cols: P H V A C Y D
[109  73 142 126  83  80 116] : U
[121 140 126 142  69 114 117] : J
[114 106  73 142 126  83 139] : F
[122 121 174 124 173 156 161] : M
[ 86  79 123 123 120 173 131] : B
[114 119  75 146  86  82 123] : Q
[144 127  73 119 126 105  95] : W
rev: [123  82  86] | Q
rev: [ 83 126 142  73 106] | F

cols: Z S G X L
[168 147  52  86  87] : R
[ 87 147  98  77  63] : N
[137 165 168  63  74] : E
chg E: [138 165 168  63  74] | 0, [137]
both E N:  | [63]
both E R:  | [168]
chg R: [168 146  52  86  87] | 1, [147]
both N E:  | [63]
chg E: [137 165 168  62  74] | 3, [63]

cols: Sav kug Lel bidav gimed Zama ton
[127 123  65 134 118 127 145] -> moz
[113 117 124 107 159 119 105] -> Livud
[101 146 120  92 148 126 129] -> rura
[114 140 106 163 119 125 122] -> lelo
[129 153 132 166 102 129 136] -> Nilu
[106 135 109 129 153 129 103] -> tato
[147 108 163 138 104 129 139] -> bulis
[140 129 153 107 119 142 152] -> Fune
[158 125 152 134 118 108 113] -> talap
[111 136 138 158 140 122  98] -> toril
[105 118 135 157 133 167 131] -> ves
both talap bulis:  | [108]
chg bulis: [147 107 163 138 104 129 139] | 1, [108]
rev: [122 140 158 138] | toril
down: [104 119 118 140 133] | gimed
rev: [103 129 153 129 109 135] | tato
down: [122 136 103 139] | ton

cols: Nas Gad lufu Tuvuv kagit tela lati div
[187  72  60 138  73  56 147 197] : mil
[ 50 155 136 100 101  61 192 109] : ful
[136 132 105 145 101 135 122 134] : nim
rev: [109 192] | ful
chg mil: [187  72  59 138  73  56 147 197] | 2, [60]
rev: [135 101 145 105] | nim

cols: dutar Mav vad giv
[108  84 120 176] : libid
[116  79 152 126] : vubul
[ 53 152 104  98] : rided
[100  97  79 131] : fetu
[141 182 135  69] : sani
[187 108 154 158] : Furod
[ 98  79 127 189] : bulel
[109  78 122 153] : raf
[ 98  79 127  98] : Rudu
chg vubul: [115  79 152 126] | 0, [116]
both rided vubul:  | [152]

cols: zivug guro vuti pab Dedud
[126 126 158 110 126] -> tofat
[147  43 158  91 148] -> Gifo
[171 126 135 157 110] -> Fen
rev: [110 157 135 126] | Fen
both tofat Gifo:  | [158]
asked: [171 126 135 157 110] | Fen
rev: [110 157 135] | Fen

cols: Sazom laza vinem Levip kes Zife
[200 114 127 127 121 118] : kidu
[126 141 107 124 118 148] : kefi
[134 144 111 141 116 129] : fedo
[126 141 107 124 102 114] : mobe
[126 141 140 124 141 148] : kekun
[102 159 112 125 128 165] : Laler
down: [200 126 134 126] | Sazom
both fedo kekun:  | [141]
both kidu mobe:  | [114]
chg kidu: [199 114 127 127 121 118] | 0, [200]
down: [107 111] | vinem
asked: [126 141 107 124 118 148] | kefi

cols: Lila duz Neta nak
[132 102 107 103] = Ror
[115 140  99 162] = lizak
[126 176 192 117] = kolog
[ 78  82 132  97] = Tepak
[129 112 131 117] = laku
[ 85  86 133 122] = pefi
[ 91  82  93 106] = Nedeb
[176  51 166 164] = luk
[156 117 151 144] = Tiz
[169 126 135 110] = mavu
[132 118 197 157] = namik
[ 49 116 127 147] = zoni
chg namik: [132 118 197 158] | 3, [157]
both namik Tepak:  | [132]

cols: boki zak vumap niva dedo lonam poz lefuz Tudas gok
[142 151 109 124 101 172 134 105 195  84] : Semez
[179 172 113 140 129 161 133 172 150 123] : deniz
[136 185 156  87 140 150 100  91 121 127] : Kita
[103 142  82 154 142  95 126 151  97  98] : zef
both Semez deniz:  | [172]
asked: [136 185 156  87 140 150 100  91 121 127] | Kita
down: [172 161] | lonam
chg Semez: [142 151 109 124 102 172 134 105 195  84] | 4, [101]

cols: kosir zase lini duras
[180 142  81  92] : Suf
[144 159  73 174] : gisu
[ 91 183  90 154] : befit
[ 67 120 118 124] : vomi
[176 141  72 182] : kores
[129 142  97 201] : vegu
[183 152  70 165] : gukem
[129  77 188 110] : kege
[141  70 182 129] : lobi
[123 152 120  52] : bizav
[ 76 173 109 163] : mubek
chg gisu: [144 159  74 174] | 2, [73]
both bizav vomi:  | [120]
chg vegu: [129 142  96 201] | 2, [97]
chg kores: [177 141  72 182] | 0, [176]
both befit gukem:  | [183]

cols: Veg gino Bom gitu doru Sovib
[126 128 126 122 141 104] = bub
[123 126 126 123 133  48] = ridu
[126 128 128 120 139 110] = zilik
[128 125 125 125 133 125] = Rogug
chg Rogug: [128 125 125 126 133 125] | 3, [125]
down: [110 125] | Sovib
rev: [133 125 125] | Rogug

cols: Bis muk dolar Gos kitiz midaf gasu Refu Zipo Mot
[176 111 115 168  61 149 134  83 108 171] = Nor
[139  99 110  90 105  98 162 156 169 165] = zal
[ 88 180 132  88 180 101 145 154 100 116] = Motik
[131  46  77 158 162  87 132 163  78 185] = Koro
[ 52 134 102 134 138 111 111 128 146 174] = runos
[ 77 112 130 132  87 158 162 149 118  80] = vaku
[116 131 138  99  74 135 141  80 177 148] = kon
[105 154 169  83 101  52 130 141 101 192] = dimi
rev: [149 162 158  87 132] | vaku
down: [ 88 158] | Gos
down: [185 174] | Mot
rev: [ 78 163 132  87 162 158  77] | Koro
both vaku zal:  | [162]

cols: veloz fifum palid reb zevu Mizag Zirag
[ 56 134 123 116 144 139 140] = zab
[ 56 139 123 116 144 126 140] = Dek
[ 56 134 123 138 139 126 133] = dotil
asked: [ 56 139 123 116 144 126 140] | Dek
chg dotil: [ 56 134 123 138 139 127 133] | 5, [126]
asked: [ 56 134 123 116 144 139 140] | zab
rev: [139 144 116 123 134  56] | zab
down: [134 139] | fifum

cols: batun kov Vit sovon mus komo zenar
[116 123 127 148 127 119  75] -> sigu
[104 105 120 124 123 153 112] -> dobik
[160 121 160 140 149 122 101] -> sesi
[109 136 104 152 126 126  55] -> Luteg
[158 119 157 112 146 117  79] -> sis
[149 156 151 120 142 144 139] -> zuno
[114 176 132 122 129 153 117] -> kigat
[148 125 146 144 141 120  87] -> Butup
[156  84 136 134 131 102 145] -> goral
[160 121 160 140 145 143 128] -> vedab
[114 132 153 129 122 176 104] -> nakob
down: [123 149 126] | mus
down: [152 112] | sovon
both dobik sis:  | [112]
both nakob Luteg:  | [104]
rev: [146 112] | sis
rev: [153 129 122 132 176 114] | kigat

cols: pevik vaso tizu bupuf Dus Zira
[106 203  95  62 107 162] = Memir
[132 115 130  99 135 111] = sukiz
[ 80 103 139 172  96 172] = gav
[132 128 130 123 130 131] = Rone
chg Memir: [106 202  95  62 107 162] | 1, [203]
down: [111 172] | Zira
chg Memir: [106 203  95  62 107 163] | 5, [162]

cols: vesa tefaf Seke maf tud dupo Zub terof
[106 104  85 180 118 107 105 194] -> nefed
[ 68  70 180 118  85 155 106 168] -> rop
[ 78 146 146  72 116 148  98  75] -> fov
[ 84 113 175 141  99 143 115 185] -> nirep
[ 56 130 167  70  95 161  90  97] -> Tema
both Tema rop:  | [70]
rev: [143  99 141 175 113] | nirep
rev: [ 85 118 180  70  68] | rop
both rop Tema:  | [70]

cols: Vozos maru nub pup kovel sugug Lotab
[156 123 124 149 148 125 150] : luf
[158 129 112 125 104 116 126] : pepav
[131 148 131 142 122 119 181] : Meri
[ 79 117 145 126 115 126 122] : fulet
[112 125 105 173 164 136 197] : siv
[114 104 148 147 148 152 183] : kipas
[159 126 140 108 154 102 109] : fazur
[115 116  91 129 104  99 154] : Kudid
[131 124 138  87 120 100  92] : badi
rev: [104 125 112] | pepav
chg badi: [131 124 138  88 120 100  92] | 3, [87]
chg fazur: [159 126 140 108 154 103 109] | 5, [102]
chg luf: [156 123 125 149 148 125 150] | 2, [124]
down: [129 148 117] | maru

cols: bodo Lezu tad Tel zoli Luno pak Basa Miva
[129 111 173 163 131 173 154  75 146]  rez
[142 116  96 174 143  98 111 141  88]  kisu
[197  90  96 150 143  98 111 127  88]  nug
[ 85 154  97 113 117 143 139 113 162]  gat
[150 137 124 129 114 146 121 139 101]  Tos
[150 137 124 129 114 146 121 139 167]  ruza
[149 133 192 121 114 135 121 141 136]  Mered
chg rez: [129 111 173 163 131 173 154  74 146] | 7, [75]
chg kisu: [142 116  96 174 143  99 111 141  88] | 5, [98]
both ruza nug:  | [150]
rev: [154 173 131 163 173 111] | rez
both Mered kisu:  | [141]
asked: [197  90  96 150 143  98 111 127  88] | nug

cols: risi luzi tem Nufut zavu Pagub Sisuf galef vab rog
[ 54 171 139 164 123 122  78 124 162 138] -> tesov
[144 119 135 125  78 127  97  89 134 100] -> turi
[123 122  77 124 162 138  97  89  93 100] -> nol
down: [164 125] | Nufut
chg tesov: [ 55 171 139 164 123 122  78 124 162 138] | 0, [54]
down: [135  77] | tem
down: [100 100] | rog
chg nol: [123 122  77 124 162 138  97  89  93  99] | 9, [100]
rev: [123 164 139 171] | tesov
rev: [138 162 124  78 122 123] | tesov

cols: tib mazag fozer fisa tur zup soki mero
[105 159 126 123  91 132  67 126] = rer
[120  88 114 145  67 100 135 124] = Sozif
[ 84  92 104 145 133 148  89 106] = toz
[103 113 149 173 141 168 100 156] = pivad
[133 112 120 151  75 103  97  91] = tiza
[108 108 165 101 176 156 122 152] = suta
[137  95 143 119  72 109 168 134] = Dogel
chg tiza: [132 112 120 151  75 103  97  91] | 0, [133]
chg rer: [105 158 126 123  91 132  67 126] | 1, [159]
down: [145 173] | fisa
down: [113 112 108  95] | mazag
down: [100 148 168] | zup
chg pivad: [103 113 149 173 141 169 100 156] | 5, [168]
down: [ 88  92 113 112 108  95] | mazag

cols: tol lepap Maki Tidet sigas roz tadem
[ 97 131  99 112 168 170 111] = Zipod
[101 116 102 131 149  80  96] = Zeref
[ 93 123 101 142 168  93 100] = Sim
[132 163 155 168 142 160 169] = gebi
[124 143 146 193 140  91 138] = Korem
[ 92 134 106 159 178 102 109] = Sapo
[110 138 130 189 151  88 124] = von
[132 163 155 168 142 103 146] = Vazo
[123 155 131 130 147 200 153] = lenas
down: [142 140 178 151 142 147] | sigas
down: [155 146 106] | Maki
down: [ 91 102  88] | roz
chg lenas: [123 155 131 130 147 201 153] | 5, [200]

cols: vef Rebe kivi bupa nize ruzu Lobub sises
[ 73 143  69  92  68 107 132  86] : Sezad
[130 158 169  62 149 141  89  81] : rar
[103 163  69  69 108 111 134 207] : sak
[103 163  69  96 108 111 134  81] : Zesaz
[ 58 112  87  85 104  96 142 114] : gim
chg rar: [129 158 169  62 149 141  89  81] | 0, [130]
down: [130 103 103  58] | vef
chg sak: [103 164  69  69 108 111 134 207] | 1, [163]
chg rar: [130 158 169  62 149 142  89  81] | 5, [141]
down: [158 163 163 112] | Rebe
rev: [111 108  69  69 163] | sak
both Sezad sak:  | [69]

cols: noruz Lin Tifa terog bup
[133 198 102  90  91] -> Zuf
[ 85 168 114 102  80] -> mes
[134 179 107 132  96] -> Boso
[ 96 102 146 115  91] -> Danut
both Danut mes:  | [102]
chg Zuf: [132 198 102  90  91] | 0, [133]
both Boso Danut:  | [96]

cols: sogen Zet Bubo Sode
[124 103  57 112] -> rotu
[104  56 137 168] -> murur
[ 57 116  82 171] -> Tig
[102  52  57 112] -> godun
[124 103  52 112] -> vaf
both rotu Tig:  | [57]
chg rotu: [124 103  58 112] | 2, [57]
down: [57 52] | Bubo
rev: [ 52 103] | vaf

cols: rosut Zon tob Kol
[157  69 160 159] : fopu
[159 128 160 102] : zam
[160 128  74 127] : lazud
both fopu lazud:  | [160]
asked: [160 128  74 127] | lazud
down: [157 159] | rosut

cols: Vabu rumo liv Buvak meto nikoz pezof lim
[193 119  62 103  66  85 144 162] = lopem
[120 169  89  85 141 123 127 113] = Gavak
[114 160  94 152 151 151 106 128] = liles
[133 138 138 140 138 143 130 143] = lokoz
[ 63 117  98 146 177 107 144 154] = gepu
[ 63 167  78 121 142 161 151 159] = fofi
[196  64  86  45 176  71 166 122] = Vatab
both liles fofi:  | [151]
down: [138 117 167  64] | rumo
chg lopem: [193 119  62 104  66  85 144 162] | 3, [103]
both fofi gepu:  | [63]

cols: mezun gukad kube duvoz sut Bim
[151 108 141 121  88 200] : tamed
[118  98 127 172 106 194] : Sebo
[143 177 101  76  68  63] : Guzu
[195 110 166 201 109  98] : Nozi
[196 109 118  64 172 129] : bunen
[160 108  88 121 141 142] : met
rev: [ 88 121 141 108] | tamed
rev: [172  64 118] | bunen
chg Sebo: [118  98 127 172 106 195] | 5, [194]
chg Nozi: [195 110 166 202 109  98] | 3, [201]
both Nozi bunen:  | [109]
both Sebo Nozi:  | [98]

cols: ruk Tuti vib geti vogon
[140 146 106 147 114] = Girig
[133 113 152 131 115] = pul
[160 104 104 146 126] = gam
[106 152 191 140 140] = siba
[125 140 169 151 143] = Babak
[145 139 123 131 128] = duno
[141 109 160 147 117] = soze
[145 139 123 164 158] = gose
[ 94 154 173 117 132] = sina
[141 109 160 143 112] = Rap
[133 113 137 146 106] = losa
down: [141 133] | ruk
both Girig soze:  | [147]
rev: [106 146 137] | losa
down: [152 140 139 109 139] | Tuti
chg soze: [141 109 160 147 118] | 4, [117]

cols: nuv pesik lefe zuguf bageb mabur baf Fomo
[189 158 173 114 135 121  99  87]  selig
[ 87 144  96 105 134 141 172 135]  bug
[113 132 126 124 144 124 121 121]  Levak
[144 133 123 109 145 103 140 127]  voga
[112 159 143 146 104 120 128 143]  Lat
[123 111 164 182  98 109  99 142]  kuza
[ 96 103 131 107 123 150 160 133]  Retob
[129 127 149 126 123 116 130 137]  mol
[143 104 109  91 133 155 159 135]  pifak
[147 103 110  76 119 158 158 134]  kebat
both kuza mol:  | [123]
down: [189  87 113 144 112 123] | nuv
rev: [126 132] | Levak
both selig kebat:  | [158]
down: [189  87] | nuv

cols: Koteg ver Faba Bezug
[112 133 126 102] : zos
[112 129 123 103] : mos
[111 132 125 105] : dip
[112 131 125 104] : Sudi
[111 129 125 102] : mis
[109 128 121 104] : Sapa
[112 129 145 103] : tozu
[110 131 125 105] : nik
[114 129 125 100] : Kekib
[111 132 125 129] : lupa
[130 131 130  95] : fiso
down: [133 129 132 131 129 128 129 131 129] | ver
rev: [102 126] | zos
down: [105 104 102 104 103 105] | Bezug
down: [133 129 132] | ver
both mos lupa:  | [129]
both zos mos:  | [112]

cols: tugek rivep gamap vak Zum dagel sadol duvav
[114 169 180 119 131 144 118 124] -> tugi
[114 108 174 122 135 143 116 125] -> pev
[176 193 178 116 136 149 108 113] -> sila
[132 200 179 122 136 152 105 119] -> febot
[133 202 179 122 136 152 104 118] -> Deded
[125 193 178 117 134 147 107 113] -> Gisir
[112 177 176 109 136 148 115 134] -> didim
[114 193 178 117 134 147 107 113] -> nalad
[131 120 126 137 135 114 140 123] -> tuz
[130 101 128 125 134 119 149 126] -> kud
[132 200 179 122 136 151 104 119] -> fam
[136 149 107 113 132 145 118 124] -> fumog
both Deded tugi:  | [118]
down: [122 122 117 109] | vak
chg didim: [112 177 176 109 136 148 115 135] | 7, [134]
both febot sila:  | [136]
chg sila: [177 193 178 116 136 149 108 113] | 0, [176]
rev: [113 108 149 136] | sila
rev: [124 118 144 131 119 180 169] | tugi

cols: nobi riv turog Kosov fuben nased
[132 127 167 133 132 125] = legas
[140 127 138 139 121 148] = petub
[132 139 163 152 121 161] = bop
[169 134 157 139 139 112] = zuka
[102 127  63 101 114 116] = bif
both bop legas:  | [132]
down: [127 139] | riv
both petub zuka:  | [139]
chg petub: [140 127 138 139 122 148] | 4, [121]
chg legas: [132 127 167 134 132 125] | 3, [133]
both bop zuka:  | [139]
down: [127 127] | riv

